In the rows, zero is written as 128.
The rows below come in pairs that one turn or mirror swaps. Which row does each named row swap with?
K_262: [118 100 136 143 113 136  93 131 147  99 111 137 135 184 103  99 125 166
 120 163 144 127]
K_822: [140 126 116 123 127 135 124 106 158 154 129 119 125 118 112 140 178 124
 163 171 124 101]
K_300: [ 75 131 137 113 112 115 106 139 124 124 124 152 154 178 133 113 169 124
 114 139 162  96]
K_865: [ 92 146 153 150 117 134 158 125 111 134 131 132 129 126 153 121 154 113
  88 149 129 100]
K_843: [115 121 136 113 118 141  98 150 139  95 105 154 140 176 150 123 159 158
 128 148  93  90]
K_73: [ 70 130 122 135 108  97 110 124 127 118 130 154 143 172 136 111 163 135
 123 147 150  89]
K_775: [136 144 111 143 137 138 102 145 117 133  97 152 152 127 144 128 122 126
 166 172 144 120]
K_589: [113 141 163 161 149 150 127 150 102 107 127  96 136 154 104 140 175 124
 117 163 117  82]
K_468: [140 118 125  84 138 174 121 128 146 154 121 124 143 150 133 140 129 130
 160 145 124 120]
K_471: [121 132 153 174 154 157 116 163 134 118 125 110 135 156  92  90 134 120
 137 172 129 128]
K_285: [ 98 147 161 159 139 154 144 132  97 112 134 111 145 139 118 127 177 117
 105 162 131  86]
K_463: [131 113 123 161 122 151 137 128 115 134 123 144 133 149  84 130 148 117
  83  95 138 123]
K_423: [106 112 153 125 133 131 107 155 123 105 110 156 120 189 141 119 157 163
 127 159 102  87]
K_682: [137 113 125 156 117 155 130 131 132 135 132 148 128 146  86 143 153 116
  80  98 132 114]
K_148: [139 138 127 148 142 155 134 161 152 114 125 124 177 142 129 137 192 133
 128 156 148 111]
K_948: [ 91 102 111 138 154 164 115 157 119 151 139 146 127 166 116 145 140 130
 117  90 115 105]
K_756: [116 142 116 151 184 123 136 139 131 105 135 134  96 138 113 105 134 116
 129 148 116 133]
K_161: [ 82 117 124 164 146 162  95 157 115 157 150 157 119 171 100 126 132 151
 132 122 114  91]
K_484: [123 118 150 174 145 178 131 166 120 141 145 110 146 157  89 122 140 130
 123 173 151 105]
K_804: [113 125 127 160 122 125  81 139 143 135 131 159 116 170 104 108 130 176
 139 163 102  99]
K_901: [130 127 128 122 101 152 111 146 153 110 102 130 147 155 151 137 160 129
 113 112  90 112]
K_233: [104 118 129 153 109 162 106 119  91 145 102 159 149 137  87 129 168 139
 138 129 147 132]
K_7: [ 93 121 130 160 131 155  82 158 127 151 139 153 124 163 106 119 133 181
 132 145 108  91]
K_18: [132 136 119 145 137 143 129 156 154 110 134 117 174 151 126 140 197 131
 133 142 152 107]
K_737: [120 114 151 172 141 172 119 174 123 134 140 107 147 156  84 113 139 122
 126 170 150 109]
K_145: [ 86 113 129 108 114 122 100 145 124 136 127 160 149 182 121 116 167 120
 105 143 170  95]
K_232: [147 122 120 143 112 163 123 135 141 128 116 129 138 143  94 139 150 125
  84  93 122 117]
K_216: [100 134 130 111 117 141 134  88 124 161 122 135 101 116  90 117 150 133
 135 154 127 118]
K_478: [115 110 131 126 130 179 128 118 123 149 133 147 153 132 109 147 162 143
 175 154 106 136]
K_733: [128 134 132 162 169 140 112 170 140 108 127 124 117 143  96  91 135 123
 138 161 118 141]
K_63: [120 126 146 165 153 166 124 143 114 113 127  97 137 166  93 161 170 127
 133 142 104  87]
K_493: [ 64 130 122 142  99 106 101 119 121 120 118 157 146 167 130 111 155 131
 121 148 138  86]
K_626: [128 107 110 146 130 108 131 141 149 128 135 157 125 134 150 131 106  98
 122 158 108 109]
K_598: [114 164 128 107 124 150 105 127 103 125 103 141 119 139 103 107 108 129
 131 151 162 109]
K_859: [ 90 102 108 134 156 167 109 157 117 134 140 144 116 170 108 144 141 132
 126  95 111 105]
K_769: [122 126 112 114 117 127 143  90 140 145 134 114 102 121 100 134 163 131
 148 159 114 115]
K_328: [102 112 147 120 149 116 119 153 114 103 111 157 103 171 132 111 132 161
 115 170 120  98]
K_836: [130 106  98 148 135 111 130 143 142 131 128 152 131 129 153 132 108 113
 133 153 102 108]
K_162: [122 117 136  80 131 163 108 132 134 159 115 129 131 181 113 137 118 128
 115 135 153 118]
K_945: [124 111 106 150 136 113 136 122 143 138 136 155 131 130 157 132 107 105
 121 149 107 109]
K_479: [116 116 139  85 117 140 104 118 123 161 119 139 136 176 109 118 138 116
 112 142 171 104]
K_456: [117 141 112 153 171 114 135 138 140 109 122 132  97 129 117  99 136 110
 127 143 114 135]
K_651: [135 150 112 154 137 126 122 129 161 123 132 127 146 139 119 140 201 117
 150 168 131  97]
K_604: [136 108 117 147 116 158 132 132 133 128 121 141 131 135  94 133 147 116
  81  93 134 121]
K_653: [115 129 123 127 129 138 139  97 149 151 127 115  97 113  98 137 158 129
 152 171 115 111]
K_125: [130 117 125  77 128 154 126 128 126 157 127 121 132 177 123 136 123 122
 120 134 158 110]
K_590: [112 119 126 150 116 123  78 137 142 123 124 153 118 171 101 107 125 172
 137 166 100 105]
K_564: [138 125 125  82 136 173 116 133 143 161 113 121 143 156 122 138 120 117
 146 142 134 120]
K_539: [ 97 140 137 108 117 143 131  87 112 149 121 125 104 121  88 112 142 130
 125 148 140 115]
K_214: [111 118 127 183 134 159 117 133 131 139 155 106 149 139 109 151 137 156
 134 177 146  84]
K_81: [123 152 123 146 134 133 127 138 159 115 132 123 158 139 131 139 206 128
 150 154 136  97]
K_746: [108 108 119 149 126 114 146 125 136 141 137 155 125 131 158 121 107 107
 117 162 110 108]

K_285 is swapped with K_843
K_651 is swapped with K_145
K_478 is swapped with K_598
K_216 is swapped with K_564
K_456 is swapped with K_948
K_232 is swapped with K_746

